128 stands for zero in the data rows.
Each group is a cloud of points together with its mirror image through one shared centre. There are 3 groups. The rows also spread widely along two directions, which tell nothing about the groups. The first row asked about is in group 0, and each new group gets the next number.
Each row in order, then its group:
tensor([176, 124, 087, 157, 134, 113, 170, 126, 143, 131, 123, 142]) 0
tensor([179, 127, 072, 172, 130, 120, 202, 117, 162, 149, 124, 146]) 0
tensor([122, 112, 153, 124, 142, 123, 103, 130, 117, 118, 142, 116]) 1
tensor([105, 120, 139, 113, 106, 116, 122, 114, 124, 123, 128, 141]) 2
tensor([077, 132, 183, 102, 142, 129, 085, 164, 116, 103, 174, 087]) 0
tensor([118, 143, 156, 118, 149, 145, 100, 156, 123, 121, 147, 098]) 2
tensor([122, 142, 089, 151, 097, 139, 200, 109, 169, 168, 133, 135]) 1
tensor([116, 150, 118, 123, 105, 133, 153, 128, 138, 140, 130, 130]) 1
tensor([104, 112, 157, 135, 137, 142, 111, 136, 134, 135, 159, 100]) 1
tensor([136, 146, 092, 132, 102, 125, 164, 114, 141, 143, 115, 146]) 1
tensor([070, 116, 128, 162, 101, 151, 214, 104, 184, 189, 180, 102]) 2
tensor([059, 125, 177, 102, 113, 127, 095, 132, 121, 121, 161, 112]) 2
tensor([124, 132, 174, 067, 145, 094, 011, 169, 075, 047, 126, 120]) 0
tensor([215, 105, 063, 168, 138, 107, 171, 097, 140, 133, 071, 174]) 1
tensor([148, 141, 154, 092, 149, 118, 050, 154, 085, 076, 108, 126]) 2
tensor([046, 133, 204, 101, 145, 141, 080, 176, 127, 110, 211, 062]) 0
tensor([112, 142, 158, 121, 151, 151, 104, 155, 119, 123, 154, 098]) 2
tensor([081, 132, 169, 120, 141, 136, 117, 163, 132, 122, 190, 077]) 0
tensor([154, 140, 137, 103, 146, 122, 070, 152, 095, 088, 104, 128]) 2
tensor([136, 141, 100, 121, 104, 132, 147, 115, 125, 128, 107, 151]) 1
tensor([117, 118, 111, 144, 095, 124, 176, 099, 154, 156, 127, 144]) 2
tensor([070, 122, 160, 114, 110, 128, 117, 125, 129, 129, 156, 117]) 2
tensor([200, 116, 054, 146, 096, 088, 170, 081, 127, 138, 052, 201]) 2
tensor([191, 125, 071, 127, 105, 082, 130, 088, 114, 105, 051, 198]) 2
tensor([090, 114, 182, 109, 150, 130, 075, 151, 112, 113, 161, 087]) 1
tensor([157, 132, 093, 137, 111, 129, 153, 097, 125, 143, 080, 164]) 0
tensor([109, 114, 154, 131, 141, 132, 112, 135, 125, 134, 150, 105]) 1
tensor([107, 113, 144, 146, 145, 146, 139, 134, 141, 145, 156, 104]) 1
tensor([142, 140, 142, 111, 148, 129, 086, 152, 109, 105, 123, 120]) 2
tensor([177, 139, 119, 105, 141, 115, 083, 143, 092, 091, 085, 145]) 2
tensor([208, 110, 082, 148, 139, 100, 136, 108, 112, 112, 064, 173]) 1
tensor([073, 124, 154, 112, 106, 128, 120, 124, 132, 134, 149, 118]) 2
tensor([127, 129, 114, 133, 113, 139, 149, 107, 136, 151, 106, 145]) 0
tensor([099, 138, 162, 082, 118, 122, 056, 128, 079, 099, 111, 134]) 0
tensor([086, 113, 164, 142, 145, 153, 137, 138, 145, 149, 177, 086]) 1
tensor([103, 122, 122, 138, 106, 131, 170, 105, 151, 156, 140, 131]) 2
tensor([142, 120, 107, 126, 103, 106, 133, 100, 124, 120, 097, 163]) 2
tensor([193, 131, 074, 125, 110, 105, 128, 096, 107, 120, 041, 193]) 0
tensor([101, 126, 147, 112, 103, 118, 116, 120, 121, 119, 132, 133]) 2
tensor([080, 140, 150, 125, 114, 155, 141, 125, 138, 158, 150, 115]) 0
tensor([065, 125, 157, 148, 139, 155, 174, 148, 173, 161, 218, 070]) 0
tensor([177, 148, 089, 121, 106, 107, 137, 114, 118, 117, 074, 175]) 1
tensor([109, 139, 162, 117, 148, 148, 094, 162, 116, 116, 153, 096]) 2
tensor([150, 108, 089, 192, 137, 144, 224, 103, 180, 184, 146, 123]) 1
tensor([155, 111, 118, 137, 144, 115, 121, 122, 124, 121, 111, 137]) 1
tensor([124, 152, 128, 097, 108, 122, 101, 130, 112, 109, 108, 143]) 1
tensor([126, 124, 117, 160, 138, 140, 186, 133, 178, 153, 174, 104]) 0
tensor([213, 140, 097, 119, 144, 103, 086, 137, 093, 090, 060, 169]) 2
tensor([139, 138, 129, 128, 150, 146, 122, 147, 128, 126, 136, 117]) 2
tensor([105, 127, 141, 147, 139, 139, 146, 143, 154, 136, 175, 097]) 0
tensor([112, 111, 145, 139, 144, 138, 125, 133, 133, 137, 148, 110]) 1
tensor([109, 110, 119, 182, 141, 159, 204, 114, 176, 181, 175, 100]) 1
tensor([130, 140, 152, 113, 144, 132, 091, 153, 112, 109, 129, 110]) 2
tensor([164, 120, 093, 122, 106, 091, 129, 099, 115, 111, 072, 178]) 2
tensor([149, 134, 112, 116, 120, 121, 115, 109, 106, 126, 076, 160]) 0
tensor([159, 147, 150, 079, 148, 111, 024, 163, 069, 074, 089, 134]) 2
tensor([122, 114, 147, 133, 147, 138, 119, 132, 124, 128, 142, 112]) 1
tensor([155, 141, 114, 129, 147, 138, 130, 141, 131, 125, 121, 125]) 2
tensor([141, 126, 114, 138, 137, 118, 137, 141, 137, 115, 141, 125]) 0
tensor([137, 128, 122, 138, 138, 123, 139, 143, 138, 122, 146, 119]) 0
tensor([110, 129, 147, 134, 139, 131, 130, 148, 137, 121, 167, 105]) 0
tensor([130, 137, 142, 125, 148, 143, 115, 153, 127, 125, 141, 105]) 2
tensor([122, 113, 151, 129, 150, 127, 102, 138, 119, 119, 139, 110]) 1
tensor([157, 132, 084, 148, 107, 136, 171, 093, 139, 159, 088, 162]) 0
tensor([181, 115, 064, 142, 099, 097, 174, 090, 136, 135, 073, 188]) 2
tensor([107, 126, 150, 126, 142, 131, 124, 150, 137, 123, 167, 097]) 0
tensor([119, 132, 127, 125, 115, 143, 137, 107, 121, 149, 117, 138]) 0
tensor([145, 107, 118, 153, 144, 125, 151, 124, 140, 141, 127, 127]) 1
tensor([214, 126, 066, 136, 129, 091, 141, 119, 125, 101, 075, 174]) 0
tensor([107, 134, 140, 116, 118, 140, 114, 121, 113, 137, 116, 135]) 0
tensor([107, 131, 122, 140, 113, 148, 157, 108, 141, 161, 140, 129]) 0
tensor([088, 121, 135, 140, 109, 135, 166, 110, 152, 159, 153, 113]) 2
tensor([073, 139, 182, 079, 123, 143, 054, 141, 090, 102, 135, 114]) 0
tensor([123, 133, 122, 119, 117, 134, 115, 110, 113, 133, 109, 141]) 0
tensor([107, 142, 143, 139, 144, 163, 147, 155, 151, 152, 162, 092]) 2
